In the rows, 128 means zero.
Turns in one plane each, and the order they were made in; the first pair answered
j_659 (before |-> after):
[101  79 134 152  63 117 102 172 162  64 132] |-> [198  81 113 101  95  62 120 117 132  83 139]
[126  53 129 149  86 107 137 179 177  69 153] |-> [178  65 113 120  89  59 149 150 142  69 145]
[125 176 116  94 135 101 139 112  75 138  88] |-> [125 130 133 117 194 174 118 113 149 171 124]
[157 150 129 117 139 109 136  89 122 163 115] |-> [ 95 137 145 151 134 161 121 124 160 160 117]
j_710 (before |-> after):
[129 113  98 100  96  71 108 132 116 114  81] |-> [153  80  97  96 118  76 105 124 145 122 108]
[122  80 122 118 102 106 114 147 172 106 157] |-> [106  86 130 128 120 134 106 149 181 123 156]
[145 180 125 115 134 110 139 110  87 142 108] |-> [167 157 121 108 135  90 142 103  95 140 122]
[140 118 114 125 142 126 143 111 148 137 151] |-> [125 132 121 132 145 145 139 115 150 144 145]
j_128 (before |-> after):
[157 115  98 111 117  98 146 110 130 113 118] |-> [111 108 112 144 136 162 127 131 170 129 129]
[170 119 121  94 137  77 124 115 155 119 143] |-> [ 99 141 141 137 153 155 103 140 184 138 139]
[137 108 124 131 132 134 120 131 155 133 155] |-> [110 161 125 137 122 143 122 133 119 139 126]
j_241 (before |-> after):
[150 122 135 135  91 101 128 128 131  84 153] |-> [176 126 139 134 149 135 121 101 154 123 166]
[149 169 135 123 127 128 121 100 117 150 106] |-> [124 174 137 130 114 135 120 113 114 141 100]
[162  82 140 118 113 103 130 143 148 106 150] |-> [151  96 145 132 153 156 122 136 168 142 156]
[148 116 119 144 128 116 154 132 105 125 150] |-> [139 121 121 152 149 143 148 129 119 141 151]
j_674 (before |-> after):
[ 95 205 114 146 135 138 151 155  78 150  74] |-> [149 191 109 127 182 141 151 121  90 179  91]
[130 132 128 136 136 127 126 116 116 135 120] |-> [123 130 127 140 132 132 124 121 121 134 120]
[ 82 125 118 129  82 131 116 161 135 138 156] |-> [150 131 101  96 106  89 128 118 109 152 159]
[125 219 113 105 116 131 120 110  92 101 128] |-> [144 200 123 108 169 174 111  91 131 135 150]

Between the rows of a pair lie 2 to 3 turns.
[100 124 117 127  97 110 120 136 111  73 102] |-> [ 81 119 130 144 139 172 105 138 154 105 116]
j_128, j_659, j_128
[127 173 111 120 157 147 106 104  88 159 109] |-> [ 73 108 128 149 123 165  96 160 145 117 131]
j_128, j_659
[156 102 128 113 146 106 137 122 149  95 126] |-> [116 128 140 136 167 160 125 130 161 119 124]
j_710, j_710
[101 145 134 139 155 185 136 133 117 147 134] |-> [133 163 117 111 128 126 150 121  73 132 117]
j_659, j_241
[125  76 157 151 134 148 129 118 154 117 167] |-> [ 80 156 156 151 102 135 136 126  88 109 118]
j_241, j_128
[147 188 129 120 159 151 128 104  91 165 103] |-> [122 196 129 126 130 134 133 120  73 144  92]
j_674, j_674
[174  88 129 114 139 110 131 129 136 128 139] |-> [118 164 137 132 147 159 123 133 106 155 102]
j_710, j_128
[121  99 155 134 167 152 123 136 129 139 140] |-> [107  82 152 132 134 130 126 155 125 114 141]
j_659, j_710, j_128
[141 169 146 121 115 110 129 126  84 158 106] |-> [115  91 159 139 103 130 121 164 156 128 141]
j_128, j_674
[188 144 121  69 105  74 146 110  98 122 111] |-> [102 194 148 120 148 190 119 128 122 171  97]
j_241, j_710, j_659
[132 122 126 127 150 173 109 124 119 158 122] |-> [125 123 116 118  93 120 124 141  89 116 110]
j_674, j_710
[156 137 116  93 122  78 113  83  88 143 105] |-> [170  79 126 100 150 108 102  81 145 151 141]
j_674, j_128, j_128
[109 170 112 135 120 132 125 111  81 140 101] |-> [159  74 116 122 137 123 118 109 154 130 157]
j_241, j_128
[175 110 119 106 139  92 146  88 109 146 132] |-> [ 82 149 136 138  85 112 139 139  89 117 102]
j_128, j_659
[185 170 115  98 151  98 129  84  95 151 114] |-> [113 194 121 124  96  96 131 131  76 114  90]
j_659, j_659
[ 56 161 137 152 124 180 113 141 127 126 115] |-> [ 94 164 131 138 167 190 111 112 133 160 122]
j_674, j_241, j_659
[161 119 113  95 110  80 144 115 111 105 160] |-> [ 92 133 138 142 147 182 114 139 157 140 164]
j_674, j_710
[216 102 124  70 102  38 147 105  86  94 141] |-> [217  52 132  77 119  60 138 115 139  94 172]
j_128, j_128, j_128
[102 215 142 115 125 123 126 113  29 167  95] |-> [194  33 144  98 159  99 125 114 156 142 189]
j_241, j_128
[190 142 123 100 127  92 146 100  97 113 114] |-> [124 196 135 129 126 137 138 121  80 128  86]
j_659, j_128
[123 122 158 165 135 164 140 153 115 134 121] |-> [136 128 150 153 108 126 148 149  90 112 111]
j_710, j_710
[138  55 135 134 132 144 116 141 184 116 157] |-> [125  65 128 127  83 100 129 156 150  82 138]
j_241, j_710, j_241
[118 104 136 142 117 130 118 146 161 121 143] |-> [101 163 137 142 121 140 115 138 121 141 115]
j_241, j_241, j_128
[ 90 142 120 129  94 113  89 137  83 118 121] |-> [145  78 119 114 143 123  85 113 137 143 164]
j_710, j_659
[163  84 125 108 101 108 148 122 149 125 126] |-> [171  97 128 112 139 145 140 111 157 157 128]
j_659, j_659, j_241
[ 92 168 129 133  83 110 151 154  80 116  95] |-> [144  56 131 129 103 107 148 154 163 102 158]
j_128, j_659
[131 158 123 137 185 171 131 110 113 161 123] |-> [ 94 171 118 142 106 124 142 145  77 108  96]
j_710, j_659, j_241
[111 100 121 118  75  84 134 148 121  92 135] |-> [114  73 126 126  85 103 130 151 148  93 148]
j_710, j_674, j_659
[209  31 126 136 146 109 131 131 172 149 167] |-> [169  20 137 161 126 127 124 157 191 134 169]
j_674, j_659, j_659
[170 142 139 126 203 172 113  97 153 193 133] |-> [205 164 120  97 174 106 132  81 100 172 111]
j_659, j_659, j_710
[ 85 159 131 150  83 141 138 160 112 106 107] |-> [170  78 122 124 107 105 148 134 157 102 157]
j_128, j_710
[164  70 117 116 147 136 132 118 158 129 153] |-> [ 93 141 115 130  86 119 136 150  90 103  99]
j_710, j_659
[159 112 115 116 193 171  96  85 160 173 119] |-> [ 85 142 110 125  68  97 114 145  92  85  73]
j_659, j_710
[166 143 116  92 125  67 142  99  85 124 120] |-> [ 77  95 147 155 131 163 116 158 173 120 147]
j_710, j_659
[145 214 114 110 148 115 138 100  76 155  97] |-> [159 194 107  99 126  81 144 104  64 133 102]
j_241, j_710
[139 188 109 130 109 179 138 119 125 126  96] |-> [182 158  98 106  94 129 148 106 120 102 107]
j_710, j_710
[129 173 121 117 100  85 142 116  71 109  90] |-> [115 158 142 142 183 188 116 110 140 171 116]
j_659, j_710
[111  88 139 143 116 139 128 160 159 124 140] |-> [ 84 138 139 148 108 147 129 161 123 131 112]
j_241, j_128
[ 46 138 159 135 129 184  99 147 113 116 159] |-> [123  96 135  90  88  78 121 127  85  71 167]
j_710, j_128
